One turn sends every row of this set to another row. A few are shown first. Where does it send the rows asked after them?
Nes: [ 22   1  22 -20   1   3  -9  33 -11   7   8   5  -4   5  13  -4  16   9
  -3 -11  12  -2   4   7 -15  11 -27   6  22  -5   6   0  -9 -17   0 -28
  11  -1  21]
Nifu: [ 21  -4  -3  -6 -25   9  -5  29  -6   5 -28 -16  10 -20  -1 -12  10  -5
  -4 -32  -6 -10 -15  13  21   6 -23   4  19  20  12  14 -30  10 -13   4
  14   4 -34]
rokef: [  7   5 -10   2 -18  23   3  18  23 -13 -15 -16  -2  34  -6 -48  19 -11
 -13 -23   4  -2 -41   2  -9  24 -28 -19  -9   8 -25   6 -18  28  24  12
  -7  25  13]
Tavo: [ -2   0 -14  -1   1   5  -1   9 -17 -16 -43   3  17  26  14 -14  17  26
   0  -8  -2  -3   9  17  16   6 -18 -25  -3  -4 -11  -6   1  14  12  -1
 -32 -17 -16]
mupi: [-23  16  17  -9   1  14  -5   7  28   6  -6 -33 -15   4  16 -35  14 -19
 -12  -9   2  -1 -20   8  -2  -5 -24 -10   3   7  -8  29  -4  42  19  21
  24   8  10]
Rafo: [-15   1  20  26 -26  17  -1   5  23  -3   8 -14 -11  24  -1 -22  17  -9
   3   6  12  13 -33  18   3   4  -4 -29  13   6 -31 -11  10  20   0   0
  10  13  13]
mef: [ 16  -4 -16  -6 -26  10  -3  27  -2   4 -24 -21  17 -22   1  -6  18  -2
   0 -29  -9  -5 -12   9  14   2 -24   4  24  13  10   5 -25  25 -15   0
   6  -4 -39]
zuro: [ 17   6  30 -15  -3   3 -13  35  -4  11   9  -6  -4   7  10  14  16  10
 -10 -11  24 -12   6  13  -8   2 -23   9  20  -4   9   9  -8  -5   0 -24
  17   4  17]
tob: [ 17   1  25 -18   5  -3 -13  27 -10   4  12   5  -3  12   6   1  11  10
  -7  -7  26  -2  10  14 -15   6 -17   0  18   4  12   7  -7 -12   6 -21
   5  -2  19]
ruz: [ 11   5 -12 -10 -29  12  -5  32   0  -2 -41 -16  21 -12   7 -13  16   5
  -1 -39 -10 -16 -17   6  19   7 -29   5  11  17   3  11 -22  16 -13   1
  14   2 -33]
tume: [-10  -1  11  35 -29  14  -5   4  18   2   7 -14  -6  20   1 -25  14 -10
  -9  12  13  15 -29  21  -1   5 -14 -25  14   7 -33 -15   2  17   4   8
   2  19  16]
viro: [ -7  -6 -10   2  -2   6   1  21 -10 -16 -31   5  21  37  19  -3  19  33
  -2 -12   9  -4  11  11   5   7 -22 -26  -1  -9 -11  -5   6  19   1 -10
 -30  -9  -4]
Pab: [  7   4 -13   0 -21  15  -1  15  22 -13 -13 -12  -1  30   2 -56  14 -15
 -14 -16  -3   5 -36   6 -10  18 -29 -17 -17  11 -12   5 -20  34  23  14
  -5  26  24]
kaz: [  5   0 -14  -4   2  12  -8  11 -18 -15 -36   0   9  35  25  -8  19  30
   8  -4   0 -11  14  12  11   3 -21 -19   3 -13 -10  -4  -7  18   6   2
 -30 -15  -8]
mus: [-28  22   8   1  -7  13  -2   1  28   7  -2 -24 -16   4  15 -38  14 -23
  -9  -5   3  -2 -13  12   6  -2 -25  -3   5   7  -6  16  -4  38  14  24
  26   2  17]

kaz turns into Nes
mupi turns into rokef
Where do these go?
tob turns into Nifu
mus turns into Pab
ruz turns into viro

One turn sends every row of this set to another row. A few are shown first. Where does it send the rows asked after them?
kosil: [-10   6 -23  10   6 -23 -29   1 -33   1   1  22  -3  16 -17  -5   7  18
  11  10 -28   1  11 -13   5  -5  14  15   4   6 -14   6 -36  -3 -22  31
 -22  15  -9  21  -3  16  21 -13]
kobi: [-16  -9   0   7  12   1   9 -12   0   6   6  16 -15   9  27   9  -9  16
  16 -20  11  -8   9  10  10 -19   1  14   5 -11  -4  -9 -44  19  -9 -21
  38   3 -20   9  10 -11   8 -35]
zamun: [-34  10 -10  14   2  10  -6  -3  -2  23  -4  16  17  -2  -6  -7 -21  -9
   3  37 -14   1  29   4   6   1   5 -27 -11 -22   6 -38 -16  24 -18   3
   5  17 -28  21   4 -21  23  -3]
Piram: [ -3   8 -12   7   3 -20 -19  -4  -6   8 -11  27  -5  19 -14  -8  11  12
  16  12 -25   1  10 -18  14  -9  24  12  -5  15 -16  -1 -33   3 -25  37
 -18  19  -7  31   2  17  15  -9]
Lufat: [ -1   6  12   5 -40   0   6  29 -31 -16   3   7  14 -32 -11   2  -5  14
  -6   7  -8  -3   4  -1  20 -11 -15 -13   0   0 -10 -10   2  30 -14 -14
   4  22 -22  18 -23 -15  14 -11]
Raz: [-30  19  -4   7  -5   2 -11  -7  -1  17  -8  26   1   1   0 -15 -18 -12
   3  32  -4   6  30   0  13   1   8 -29 -15 -16  14 -34   0  21 -21   0
  -6  18 -20  12   0 -20  28 -12]
beka: [-37  21 -12   9  -6  -3 -16  -3 -19  13   0  24   4  -3   0 -14 -20  -9
  -1  31  -3   4  26   5   6   1   3 -26 -11 -23  16 -29   0  18 -21  -5
 -11  16 -22   6  -6 -18  32 -16]
pobeb: [-30  14  -5  14   3   3 -17  -4 -14  14  -5  19  -1   2  -7 -13 -22  -4
   0  34 -10   4  39  -1   7   4  -2 -28  -7 -21  13 -31  -8  17 -18  -4
  -8  18 -23   8   3 -23  33 -11]
Takep: [-20  -1  -1   4   7  -6   6 -10 -12   0  10  20 -19   7  31   4  -5  14
  13 -23  17  -7   3  13   9 -20   1  13   4 -14   0  -2 -35  15 -10 -27
  31   2 -16   1   3  -9  13 -41]
nev: [ 13  -3  24   6 -34   6   8  20  -6  -6  -9   6   9 -25 -12   5 -10  13
  -1  11 -16  -7  17 -13  30  -9 -13 -11  -1   9 -12 -23  -6  36 -13  -4
   7  27 -24  25 -11 -21   7 -10]
gemaf: [-21  -7  -6   7  10  -2   5  -9 -13   3  12  16 -13   6  28   9  -9  17
  14 -21  11  -9   4  14   5 -18  -2  15   7 -15  -5  -5 -43  17  -8 -25
  35   2 -19   4   6 -12  11 -38]
setal: [  9   2 -13 -11  -2 -13  -3  -3  16  22 -12   7   0   9 -12  12  -7  34
   0 -21 -25  31   7 -23   7 -19  36  -6   0 -17  -3 -12 -38  21 -33  12
  10   2   8  11   4   7   7 -17]
memer: [-15  -6   3   7  14  -2   5 -11  -9   1   6  16 -21  11  26   5  -9  19
  15 -20  12  -6  12  11   9 -19  -2  14   8 -12  -2  -2 -42  15  -8 -27
  34   3 -16   4   9 -11  14 -37]
mupu: [  5   5  22   3 -40   5  15  24  -5  -9  -9  10  11 -26  -9   1  -2  12
  -1   9  -7  -2   8  -6  28 -13  -7 -14  -7   7 -10 -18   3  35 -16  -7
   9  25 -20  25 -17 -13   7  -8]
Luk: [-21  12 -31   8  -1 -22 -19   6 -33   1   5  24  13   8 -13  -4  13  16
  11  11 -23   0  -4  -3   0  -9  20  13  -4   0 -18  10 -34  -1 -24  30
 -15  12 -10  29  -9  23  16  -8]
Vares: [  9  -3  24  10 -28   8   6  28 -20 -12  -6   0  10 -24 -19   4  -8  20
  -4  12 -17  -4  20  -8  21  -9 -20 -15   3   1 -13 -15  -8  31 -11 -12
   8  24 -23  21 -12 -19  13  -5]
Dimod: [ -5   3 -12 -14 -14 -12  11  11  -5  19   4   5 -14  13  -2  43   2  26
 -19   6   0  -7  -2  27  24 -13  -5   3   9  13 -13 -29  13  15   9   2
   9   1 -23  28  22  11  31 -14]
lub: [  1  -2 -26  -6   2 -16 -16   6 -18  13   2  -1   2   4 -18  14 -12  42
  -8 -22 -30  29   8 -19  -6 -15  23  -5  12 -28  -4  -4 -43  14 -28   5
   5  -1   6   0  -3   5  16 -19]
dasu: [ -7   6 -12 -14 -15 -13  10  12 -11  15   5   6 -16  14  -2  40   3  29
 -20   6   3  -6  -3  29  21 -12  -5   1   8  13 -11 -26  17  12  10  -2
   7   1 -22  24  20  13  33 -15]
Pono: [ -6  11 -31 -17 -15 -25  -7   3  -6  16   4  12   7  -1  -5  10  -4  29
  -5 -27 -17  30 -12 -12   0 -22  39  -5  -2 -23   0  -5 -26  17 -35   6
   5   0   9   2 -12  11  10 -26]
Pev: [ 10  -2 -14  -6   5 -13 -10   2   3  17  -8   1  -3  11 -19  11 -10  41
  -4 -19 -30  30  14 -22   1 -16  26  -6   6 -22  -3  -7 -44  15 -29   9
   9   1   7   5   6   5  14 -16]
sizim: [  1  10 -19 -18 -13 -21   0  -2  12  20  -7  13   2   4  -5   8  -2  29
   0 -25 -17  32  -5 -17   6 -22  43  -8  -6 -18  -1  -9 -26  20 -35  11
   8   1  11   9  -4  10   6 -22]
geb: [ -5   2 -11 -11 -11 -13   6  14 -15  13   5   3 -16  15  -6  41   0  31
 -21   7   1  -6   2  27  19 -10 -10   2  13  11 -10 -25  13  11  12  -2
   6  -1 -23  23  22  12  35 -15]
sema: [-16  15 -26   2  -7 -28 -22  -2 -22   3   0  33   1  12  -6  -8  14   9
  14   7 -17   2  -4 -10   9  -9  27  14  -6  11 -12   4 -23   0 -27  32
 -22  16  -5  26 -10  20  17 -16]
Dinaz: [ -5  -1 -11 -11 -10 -11   9  13 -10  18   4   1 -14  15  -6  45  -1  31
 -20   8  -2  -8   2  27  21 -10  -9   4  13  10 -14 -27   9  13  12   2
   9   0 -25  28  24  11  33 -13]
palup: [-15  14 -21   4  -3 -20 -10   0  -5   8  -7  29  10  11 -10  -5  18  10
  16  11 -21   1  -5  -7   9 -12  29  11 -12   9 -17   3 -30   5 -27  37
 -10  15  -7  38  -3  24  11  -5]
bovi: [ -8   2 -16 -12 -15 -13   8  14 -14  15   8   3 -12  11  -4  44   0  29
 -20   6   0  -7  -3  29  19 -12  -8   4  12  11 -11 -27  13  13  11   0
   6   1 -24  25  20  11  33 -15]
vel: [-10   3 -17  13  11 -14 -17   3 -16   6  -5  18   6  16 -20  -2  11  20
  13  15 -31   0   9 -12   4  -8  17  12  -2   5 -20   5 -44   1 -22  34
 -11  15 -11  36   4  20  15   0]
vul: [ -3   3  -7 -12 -12 -12   9  11  -5  16   1   5 -18  15  -4  42   1  30
 -18   7   1  -5   3  26  22 -11  -8   1   9  13 -12 -26  13  12  12   0
   7   2 -22  27  24  13  32 -13]
fumo: [  6  -3  12   9 -35   3   0  26 -32 -15   3   2  12 -30 -15   7 -12  15
  -6   9 -17  -8  14  -9  22  -7 -21  -8   6   2 -11 -16  -7  31 -11 -12
   2  24 -24  15 -18 -21  14 -12]
fafo: [-43  18 -19   9  -8   4  -5  -3  -5  21   0  22  20  -9   2  -8 -17 -13
   2  33  -7   1  17   9   6  -2   9 -26 -17 -24   8 -35  -8  25 -20   2
   2  16 -26  19  -4 -19  22  -9]
Foved: [-22  -4  -5   4   6  -3  12 -11  -4   6  11  21 -11   5  33   8  -6  11
  16 -23  15  -8  -1  13  10 -20   5  13   2 -11  -3  -7 -37  18 -11 -23
  37   2 -19   7   4  -9   7 -38]
voti: [  2   5  11   0 -47  -2   8  23 -18 -10   1  12  14 -33  -5   5  -5   6
  -3   5  -6  -4   1  -5  28 -12  -7 -10  -5   8  -9 -20   4  35 -15  -8
   3  25 -23  20 -23 -18   8 -16]
gisud: [-42  12 -20  14   0   7 -12   1 -20  18   4  16  20  -8  -5  -5 -22  -7
  -2  35 -13  -2  24   8   0   2   0 -26  -8 -28   7 -32 -15  22 -17  -1
   1  15 -28  15  -2 -21  27  -6]
lorid: [ -5   7 -32 -12  -8 -24 -14   7 -22  10   7   6   4  -1 -11  10  -8  36
  -8 -25 -21  31  -3 -12  -7 -17  29  -6   7 -29   1  -1 -32  13 -31   1
   3  -2   8  -2 -10   8  16 -24]
tulet: [-16  -1   4   3   9  -2  10 -12   0   5   4  22 -20  10  31   4  -5  14
  17 -21  16  -6   8  10  12 -21   5  12   2 -10  -1  -5 -35  17 -10 -24
  35   4 -14   5   8  -9   9 -38]

lub turns into Pev
tulet turns into Foved
mupu turns into voti
Where do these go?
Raz turns into fafo
vel turns into Piram
geb turns into Dinaz

